One turning vector, and how many ticks it has turned
The counts run from 0 to 195.
[ 96 155 166  91  99 117 114 130 130 101 104 183 122 160 133 124 131  95
 128  89 144 139  86 152 139 186 143 132 144 104 104  87 132 169 112 144
 111  95 103 153 105 124 124  92 124  64 144 146  81 170 150 105 120 114]	115
[ 99 117  96 138 144 106 150 166  79 161 102 144  83 103  93 143  80 126
 110 103 143 167 107 118 160 147 104 139  88 132 155 115 131 144 106 162
 145 100  87 103 166 152  73 113 154 142 111 119 154 142  91  95 137 121]	145
[126 162 155 130 101 138 113 135 134 129  94 162 143 102 135 151 138 117
 143 145 148 175  88 116 112 128 138 152 142 109 103 124 154 149 159 100
 150 144 109 151  86  66 122 152  87  90 138 161 199  88 131 122 101 125]	83
[159 133 110 140 110 116 151 156 134 139  96 121 128 100  84 107 104  88
 111 140 122 112 127 144 129 164 139 134 141 137 163  97 124 181 140 142
 108 136 141 138  86 152  79 174 153 133  87  76 127 171 138 100 187 121]	131
[148 116 141 158 139 132 103 144 160 141 135  92 100 114 123 116 195 143
 127 124 129 141 115 117 120 107 155 179 113 135 105 101 113 160 122 106
 185 176 136 134 139 143 132 167 146 191 105  65 158 120 165 135  88 131]	44
[155 153  96 125  80  90 141 143 140 106  94 132 111 181 119 134 129  97
 129 125 142 155  80 105 103 139 176 169 153 113 112  99 102 127  92 130
 101 121  80 157 115 115 107 147 168 104 107  77  84 127 144 142 144 120]	123
[167 138 156 164  89 173 126  98 159  96  84 124 109  91 122 159 142 132
 153 130 107 177  84 113 105 121 146 145 135 132 120 122 101 115 146  86
 148 130 106 121  95 103 116 165 104 130 125 131 190  83 161 122 130 123]	81
[ 92 124 132 102 173  90 146 136  72 138 130 134 129 103 109 105 174 106
 135 104 110 158 107 153 119 148 132 124  77  86 131 106 154 148 124 155
 124 168 130 112 146 135 167 103 114 136 115 149 155 153 113 199 111 114]	28
[115 170 126 100 136  81 157 151  67  97 101 119 104 101 120 153  96 162
 120 128 163 159 121 100  94 162 156 139 123 111 150 126 128 114 133 153
 156 133  85 130 154 179  81 146 169 120  98 123 163 120 121 119  77 100]	4
[137  88 143 134 108 154 109  89 164  89 115 171 102 119 106 136 127 101
 102 115 142 115  85 171 153 188 146 156 136 135  95  96  97 168 111 117
  95  78 148 138 107 163 133 105 126  96 122 132 102 179 144 130 174 138]	112
[117 114 129 102 118 158 148  91 107 142  89 120 114 106 129 150 129 156
 134 104 110 154  77 151 129 122 114 106 121 109 171 111 110 105  77 137
 142 108 123  97 188 137 106 143 160 142 130 105 102 209 168  91 162 162]	154
[146 126  98 150  96  83 174 175  89 118  84 128  80 140 121 131  72 159
 111 113 126 137 151 135 145 124 129 109 106 114 138 108 112  95  90 139
 124 103  65 124 156 134  68 119 155 157 107 112 132 164 118 103 126 123]	141
[ 64 154 132 115 152 122 143 142 101 146 154  99 169 108 132 144 113 173
 109 122 123 124 123 148 121 115 138 107  89  64 136 109 113 128 145 179
  89 136 158 113 164 148 114 124 172  92 122 124 167 185 130  94 114 152]	16
[138 153 118 122 118 111 155 188 109 145  82 135 128 106  84 108 105  76
 117 132 119 114 137 156 115 166 125 119 142 126 170 103 133 190 128 148
 100 134 119 131  81 135  73 161 141 120  99  91 123 165 120  93 162 101]	132
[179 140 148 178 105 121 141 100 145 110  83 108 132 115 162 154 115 143
 151 151 143 161  81  88  89 129 122 159 109 129  98 124 125 126 182 101
 163 129 125 142 108  85  96 120 114  89 107 146 167 108 146 118 105 145]	85
[138  88 125 115 147 114 115 140 117  99 146 103 116 100 151 133 145 179
 114 108 152 139 174 121 131 146 115 161 139  96 107 103 118 141 127 124
 214 127 103 151 170 105 159 128 139 184 115 146 107 146 114 181  67 117]	184
[158 150 162 131  88 153 127 134 142 120  91 150 111  96 111 153 154 104
 150 139 128 170  83 122 104 128 146 141 140 131 124 143 122 128 147  79
 135 134 108 135  88  84 117 154  82 116 147 140 197  63 140 119 121 110]	82
[118 111 139 180 125 134 125 133 117 112 148 132 139 100 151 129 124 156
 153 107 122 118 175 114 153 103 106 132  99 106  61  78  89 113 152 111
 103 116  89  99 107  95 142 132 114 158 165 127 115 120 138 131  64 179]	61
[121 132 124  95 128 162 124 126 116  98 148 134 115  60 115 133 154 157
 101 110 117 145 141 160 128 157 147 133 165 129 137 143 101 130  94 118
 143  85 173 143 136 147 155 168 109 178 154 123  92 157 154 136  36 125]	192
[112 115 155 164 119 186 146  83  93 132 132 133 148  86 112  95 111 133
 133  92  98 178  72 107 172 145 115 115 109 133  91 129 157 150 170 141
 142 123 158 123  94 107 133 119  90 109 119 143 127 108 118 100  98 138]	71
[105 134 112 100 115 122 150 151  96  80 107 160  92 103 117 154 111 170
  95 143 159 136 148 147 161 138 173 115 167 110 142 116 109 109  86 119
 140 144 114 161 129 156 140 191 160 149 100 126 192 149 126 131 104 101]	1
[116 148 190 130  93 187 113 107 117 121 107 135 134  98 101 127 132 127
 165  86 102 170  69 127 128 132 143  99 143 132 108 138 138 129 173 132
 150 145  93 121  78 114 110 135  90  97 147 131 160  90 126  92 123  97]	77
[146 119 141 133 148 118 177 110 114 115 112  93  98 100 105 113 194 134
 140 105  88 157  95 174 116 126 125 113  90 103 135 117 119 121 107 125
 120 147 173 119 148 169 150  99 125 168 105  99 125 162 165 184 123 137]	31
[ 74 113  90 127 147 143 130 133 116 139 153 126 151  95  97 160 151 159
 116 135 125 120 138 158 157  83 174 123  90  56 121 111 105 105 123 140
  76 150 129 115 156 145 146 152 150 134 124 110 203 160 121 153 141 147]	20
[ 98 130 129 167 139 130 133 148  94 136 148 143 137  92 128 116 137 117
 143  95 123 181 124  99 167 132 101 137 100 111  79 109 138 139 149 135
 125 111 109 106 105  68 159 113  93 137 159 153 138  91  93 131  62 141]	65
[150  94  95 139 114 146 110 119 145 100 111 155  93 120 103 147 112  83
  89 127 167 142 109 181 146 175 150 178 112 126  86 133 113 152 107 108
  89  82 122 161 135  87 144 100 113 126 139 165 137 140 106 168 138 144]	106
[148 153 154 154 109 119 132 115 144 125  98 131 152 116 155 157 107 134
 143 162 153 160  86  86 119 129 122 162 129 118  86 119 142 145 170 110
 167 140 115 143 103  64 117 129 111  73 117 172 188 101 131 124 108 134]	84
[114 126 131  84 116 160 146 114 107 151  95 136 105 110 107 162 144 136
 129 106 102 158  92 178 125 121 143 107 145 114 182 132 108 103  71 144
 116 117 115 110 183 118 125 170 132 140 134 107 130 180 165 102 156 142]	155
[123 128 134 149 109  80 162 180 103 138 100 123 103 150 126 125  66 164
 114 122 119 146 145 123 149 138 103 126 112 109 134  82 112 123 107 149
 120 106  87 110 165 143  61 116 150 127 100 123 157 164 104  85 141 131]	140
[118 112 102  91 127 118 130 101 114 160 105 185 123 118 120 191 174 157
 122 146 122 166 107 154 132  96 153 140 125 102 144 100 106 103 102 109
 132 174 101 110 155 105 154 170 144 132 119 117 142 179 150 158 142 147]	161
[121 117 130 138 120 143  94 158 162 108 137 135 125 136 112 132  98 103
  97 122 155 134 128 141 156 150 126 153  93  85  73 105 129 174 137 133
 121  83 106 153 144  68 124  80 123  85 147 186 170 123  88 143 141 148]	102
[142 125 152 141 111 142 129 146 126 136 132 114 151 108 121 108 131 149
 149 111  96 102 171 158  95 102 145 125 129 119  94 134 112 126 140 125
  97 122 117 121 127  91 102 154 109 166 157 106  72 155 155 133  23 158]	55
[178 123 118 148  85 126 143 122 164 123  99 129 144  98 144 153 104 123
 133 139 168  78 109 158  83 117 127 121 107 108 122 168 141 154 172  92
 117 106 110 182  86  78 105 110 114 102 158 137 107 164 144 127  97 141]	92
[131 130 124 125 139 150 106 174 119 166 139 114 147  93 102  99 176 108
 100 134 113 113 155 157 119 120 149 143 138 143 105 145 140 164 144 114
 122 147 176 136 125  91 131 174 106 176 149  98 131 156 150 144  37 156]	51
[130 106 116  98 142 120 128 166 153 173 149 142 127 112 106 124 164 197
 104 105  87 140 169 162 160  95 128 114 139  68 150 119 139 175 135 132
 158 145 166 166 115 131 148 142 126 126 125 131 150 184  94 135 121 110]	175
[134 148 139 125  78 136 125 132 177  91 106 156  84 151 124 135 154  98
 138 111 117 153  86 155 130 152 159 152 170 122 119 100  97 147  81 106
  93  79 106 140 104 157 109 146 148 106 130  97 113 134 157 106 171 115]	118
[101  97 106 121 158  88 143 108  96 111 132 107 134 102 121 157 157 144
 136 129 131 138 134 151 126 114 144 129  69  77  94 100 107  93 123 128
 107 166  87 112 168 117 160 109 158 146 119 123 156 163 135 210 120 158]	24
[145 110 127 198 124 147 165  97 109 121 128  86 131  93 126 110 120 131
 155  98 113 182  92  97 152 125  92 134  94 129  82 112 110 121 143 122
 119  91 128 106 117  95 132 113 114 164 134 122  87 106 147 134  85 157]	67
[137  99 127 207 129 153 128 132 133 113 158 119 122  81 129 131 141 144
 143 106 113 142 150 107 165 115 105 143 105 117  65  81  75 117 146 107
 103  98 102  94 109 112 137 137 119 191 137 108 135 104 132 124  95 161]	62
[136  73 103 130 138 143 106 145 157 143 156 125 102 107 115 139 168 190
  97 115 116 141 179 131 158 102 148 139 134  92 116 107 102 151 125 112
 183 146 125 163 145 140 153 151 143 189 121 123 150 153  96 151 118 110]	180
[ 85 116  99 106 133 122 142 140 117 128 141 123 137  88 109 164 148 151
 133 132 134 127 134 184 118  81 171 112  96  61 134 124 102  89 105 132
  64 133 113 126 157 125 159 145 164 148 152 106 159 163 147 154 122 147]	19
[131 130 149 121 143 139 125 104 109 101 140  85 135  83 145 120 122 188
 105  98 111 149 135 117 124 168 111 153 141 113 131 111 109 142 138 150
 187  95 176 125 173 146 121 130 141 152 111 141  73 164 141 122  42 142]	190
[163  98 132 179  85 167 104 138 208  90 111  83 118 111 130 157 103 133
 128 121 145 106 133 164 128 124 138 135 102  88 110 121  82 155 143 104
 101  74 100 151 133 114  88 104 129 123 150 146 160 134 120 109 169 138]	99
[127 147 142 120 159 115 107 179 105 166 141 110 126 114 122 102 191 117
 135 118 143 143 129 115 106 129 150 166 113 132 105 121 158 177 132 132
 168 167 126 133 132 105 132 153 118 160 139 100 149 111 146 142  46 112]	46
[158 109  94 153  98 105 155 138 129 120  95 141 134 106 115 116 105 107
  99 164 150  91 124 135 144 155 130 146 136 130 145  78 134 167 126 122
 111 151 120 160  80 122 108 172 169 137  78  79 111 191 152 116 172 135]	130
[131 111 126 186 126 159 138 145 128 132 147 113 102  82  97 121 156 112
 143 105 105 175 144 121 154 113 115 145 109 130  87 114  90 131 144 114
 106  98 102  76  97 122 134 145  96 198 158 118 140  73 130 128  93 154]	63
[ 77 114 130  75 145 124 148 145  66 172 109 155 107  94 112 138 119 103
 131  95 139 160  84 162 137 151 108 102 121 119 180 135 159 157  84 163
 147 114 115 113 158 118 124 126 137 125 141 133 135 175 128  87 129 130]	151
